Each row is where one point has got to under a steady rotation. How many ticks took it there?
The counts run from 0 to 171.
[121 138 142 148 161 121 126 138  94 135 101 128 107  82 138 126 138 146
 162 119 170  95 145 147 162 137 131 176 175 156  75 148 138 123  96 103
 131 160 166 130 104 155 107  99 111 203 183 173 100 149 165 149 114 177
 120 145 151  94 177] | 136
[115 141  73 137 107 171 151  95 149  97  83 143 126 131 140 117 120 107
 170 139 134 149 168 154 105  74 142 162 144 123 116 187  87 103 130 172
  67 107 172 126 121 119  97 123  72 148 141 132 140 152 108 103 153 118
  99 120 124 173 111] | 82
[136 132 133 165 156  87 154  88  91 151  94 128 101 137 137 123 182 149
  69 128  80 120 133 129 131 140 103 140 127  84 149 115 120 133  97 101
 160 140 120 139 117  87 149 162 117 179 137 110 135 141 149 152 116 174
 115 177  92 138 109] | 25
[109 144  55 127  42 151 142 110 154 144 115 156 141 153 113 131  86 127
 173 155  99 164 161 123 101 107 156 104 128 149 156 111 100 124 154 140
  97 122 140 105 110 111 111 118  93 123 189 127 117 140 156 126 167 101
 129  79 144 152  93] | 169
[160 123 142 151 153 117 170 161 132 120 125 149 158 173 139 162 112 173
 144 121 134 198 180 134 150 112 165 144 155 111 140  81 105 176 135 161
 111 132 138 115 130 163 139 108 128 136 174 114  79 177 167 169 135 136
 152 104 144 142  91] | 9
[127 123  82 102 115 130 103 161 144 120 153 124 138  87 128 100 109  79
 139 128 132 172  97  89 118 120 108 124 113 152 135 106 173 108 118 143
 145 128  90 145 126 100  98 122 116 140 144 166 133  65 144 102 128  90
 118  72 196 119 127] | 163
[161 130 121 119 129 117 140 143 109 101 127 122 117 139 118  96 140  68
 134 133  94 146  74 108  85 131 143 112  99 147 136 128 159  95 163 179
 131 150 101 121 190 101 143 197 155 108 137 107 124  91  62  81 106  91
 125 136 134 146 102] | 73
[155 125 142  87 120 117 113 115 144 117 118  99  82 196 128 167 129 151
 102 132 138 119 137 135 150 101 126 108 147  90 183 121  75 155 160 132
 121 157 161 137 113 144 123 116 148 130 127  42 122 163 139 193 119 114
 197 109  79 140 107] | 100
[ 86 111 128 164 164 129  84 133 137 121 153 115 124  89  79 115 133  65
 139 145 127 136 114  87 152  73 108 105 125 135 117 161 143 107 177 119
 129 122 184 151 118 145  74 110 104 139 114 156 179 108 146  94 114 110
 129  97 166 107 135] | 156
[157 171 144  85  75 136 172 117  87 138 105 149 121 176 179 145  95 172
 124 126  99 156 138 140  97 149 143 132 147 119 171 101 105 152 103 155
 122 139  78 114 131 117 153 143 118 142 153 119  73 156 134 171 124 134
 110 115 102 171 110] | 6
[145 120 159 148 151 150 181 170  78 115 115 146 153 109 111 129 116 162
 158 136 165 138 152 139 138 168 142 119 146 165  92 116 215 146  90 140
 113  95 151 105 141 109 141 107  76 135 118 163  87 136 130 108 121 131
  92 135 158 111 125] | 129
[107 143 159 196 140 158 159 152  92 148 150 164 144 171  98 152 127 149
 180 108 133 188 148 149 141 130 173 137 120 174  97 150 116 158 163 136
 125  90 100 110  90 108 147 140 141 108 168 105 113 152 105 139 124 119
  96 135 137  98 113] | 123
[ 74 145  88 102  96 129 165  99 109 167 156 149 136 122 141 155 132 150
 137 123  95 135 162  86 100 133 101 143  97 153 110 106 106 134 111  74
 168 105 159 115  71  95 111 100  99 139 119 134 139 142 165 142 112 181
 126 137 124 112 121] | 44
[113 111 155 158 157 124 127 169 107 128 144 127 143 100 129 122 169 140
 175  95 158 109 111 112 154 113 130 154 143 164  74 141 114 131 115 105
 142 145 184 134 127 150 105  86 133 159 161 162  98 156 140 142  66 167
 139 133 157  82 151] | 137
[ 86 116  84  86  91 130 147 134 104 175 130 131 128  82 128 135 132 148
 110 145 147  89 121  99 117 145  73 126 116 162 132 146 146 136  62  77
 151 139 137 133  79 132  98  98 124 164 117 166 132  91 171 158 100 160
 144 170 112  88 122] | 45
[123 131  73 101 128 135 145 143 131 133 180 107 188 116 144 126 126  74
 127 133  99 188 114  65  81  99 130 128  89 149 136  99 160 118 155 153
 165 112 114 139 130  98 119 126 127 118 133 140 122  93 135 110 115 112
 147  77 176 109  89] | 164
[ 99 113  97 195 118 104 128  92 180 142  97 160 119 138 139 118 124  95
 163 135  64 109 156 107  91  96 140 148 133 111  99 114  90 102 127  68
 110 126 179 123 120 173 175 105  79 139 139 129 114 147 156 113 148 128
 142  89 160 108 133] | 63
[158 120 101 103  70 104 164 139 140 124  88 157 109 102 153 111 132 119
 118 163 138 125 142 148  90 114  86 159 112  86 106 129 136  89 105 154
  54 117 141 124 150 101 117 170 111 155 132 122 132  87  87 120 156 118
 129 179 131 164 109] | 79
[109 141 164 134 114 131 191 138  89 149  93 172 135 103 174 149 139 173
 119 134 120 101 138 147 122 157  82 141 132 142  86 129 142 129  52 111
 132 119 129 109 110 125 134 111 122 137 123 173  88 140 137 159 110 190
 104 181 109 123 126] | 132
[119 119 126 190 157 106 108 144 154 104 136 132 123 130 105  95 119  58
 147 121 116 143  76 101 119  80 146 133 104 139 100 132 124  92 169 152
 128 153 143 128 169 164 137 142 138 141 169 135 127  96  94  87 113  85
 118  88 168 105 155] | 69
[157 107 169 115 164 125 185 181  89 140  94 136 133 108 139 151 150 178
 122 146 138  57 132 109 116 128 107 106 153 148  95 145 182 140  91 122
 144 147 186 148 153 137 129 115 124 134 114 155  96 136 134 160  76 154
 140 167 114 129 120] | 133
[136 145 146 189 176 124 187 111  76 140 116 108 139 181 109 175  95 155
 123 122 122 172 127 100 137 130 125  91 111 131 177 126 173 151 164 134
 128 187 129 136 152 124 142 130 106 165 141  84 159 141 166 148 128  92
 103  91 132 132 139] | 115
[143 138 134  95 147 179 113  87 119 101 153 108 136 122 167 113 118 115
 149  91 134 154 110 116 133  96 193 142 139 134 128 135  54 117 157 148
 150 104 145 109 136 116 103 122 106 103 124 129 120 162 119  95 146 136
  73 105 108 183 159] | 89
[147 101 120 104 144 118 134 105 130 111 136  70 155 123 157 125 118 154
 113  96 150 187 151  84 138 118 178 150 123 128 166  96  86 148 148 147
 109 142 168 121 141 116 114  84 114 161 127  94 112 177 170 151 116 122
 144  93 113 162 125] | 96
[ 88 144 112 133 110 162 104  89 109 125 141 155 151 101 127 122 155 110
 109 136 158 143 141 127 155 161 109 150 106 146  99 136 150 133 104 107
 152  53  89 123  62  61 123 138 116 131 101 151 162 122 154 115 145 162
  92 173 118 105 108] | 37
[140 154 126 170  99 115 171 149 136 144 111 178 144 177 151 143 122 162
 138 122 130 144 182 179 143 124 156 157 136 101 128 104  61 161  90 153
  98 111 125  89 100 155 151 111 113 171 174 140  83 178 150 159 149 149
 149 130 121 135 108] | 10
[118 147  55  53  44 131 153 129 122 153 114 164 132 121 144 130 121 104
 113 172 113 142 133 116  76 150  76 117 122 144 155 103 155 112  92 129
 119 109  99 133 118  82 103 141 141 142 138 144 114  85 132 131 116 132
 139 120 143 140 102] | 166
[118 116 141 191 179 124 167 119 102 122 161 129 163 168 158 177 114 117
  73 130 109 166 115  66 146 124 124 105  98  87 136  85 130 137 132 138
 159 109  82 115 130 126 156 128 118 139  83  93 149 124 135 131 116 140
 133 127 126 133 126] | 111
[113 147 156 147 110 156 148 187  97 141 147 166 158 144 134 143 129 158
 135 131 171 147 103 146 146 166 101 134 138 138  70 110 157 147 102 156
 128  96  69 125 104 111 145 145 160 124 116 151  97  97 111 131  99 149
 118 180 134  88 108] | 125
[132 120 131 210 158 108 121 134 124  97 159 126 160 126 144 152  96 127
  74 109 149 150 108 108 199 156 106 122 138  93 125  78 154 131 104 141
 135 113  63 136 123 140 150 114 103 155  81 127 142 104 166 121 150 124
 120 120 163 104 171] | 110
[159 136 114 128 110 127 147  88 138 107  92 126 113 148 131  81 132  89
 155 120  57 152  99 134  69 128 167 128 107 143 145 141 136 103 167 151
  92 153 110 120 166  78 150 191 107 124 148  84 132 124  62  89 142 111
  81  96 131 154 100] | 74
[151 114  86  43  59 129 158 166 135 131 128 134 154 119 120 131 100 135
 140 167 119 134 125 100  85 132 100  91 115 123 151 113 161 128 116 162
 114 151 143 131 156 104  86 124 129 139 131 120 114  84 139 124 110  95
 155 107 169 125 108] | 167
[130 156 178 118 110 161 160 124  67 133  99 138 129 128 126 120 118 169
 153 153 145 126 151 183 120 186 127 120 159 165  99 130 197 114  98 121
 116  99  94 107 131  97 160 138  83 124 116 141  82 160 125 105 145 138
  74 134 142 143 138] | 128
[ 77 118 125  89  83 117 124 129 141 167 163 131 118 135 124 133 147 108
 162 100 115  97 121  91 103 119 158 155  88 179 127 113  77 138 163  67
 179  88 115 140  81 137 114 116 152  99 139 113 102 144 132 141  98 152
 179 123 122  78  96] | 51
[163 120 106  90  87  76 120 132 155 139 117 101 126 131 189 133 117 143
  90 113 154 129 151 132 155 147 104 170 129  75 152  90  71 137  75 124
 111 132 117 108 111 126 106  95 143 168 122 111 130 119 155 176 151 152
 192 131  94 140 124] | 98
[155 103 117 108  76  92 130 131 175 110  86 169  86 128 114 120 111 150
 144 187  77  61 136 122 101 175 102  82 158 122 140  90 171 103 100  90
 116 131 147 107 117 133 158 141 104 117 103 151  94 101 145 122 145 136
 147 112 153 130 133] | 60
[ 78 166  96 205 141 106 172 101  96 148 101 121 135 172 118 167  91 160
 126 132 119 199 142 110 144 142 128 138 114 102 134 148 135 138 121  99
 118 147  98  98  99 113 143 128  81 183 171 109 148 142 179 148 128 118
 103  96 136 121 138] | 116
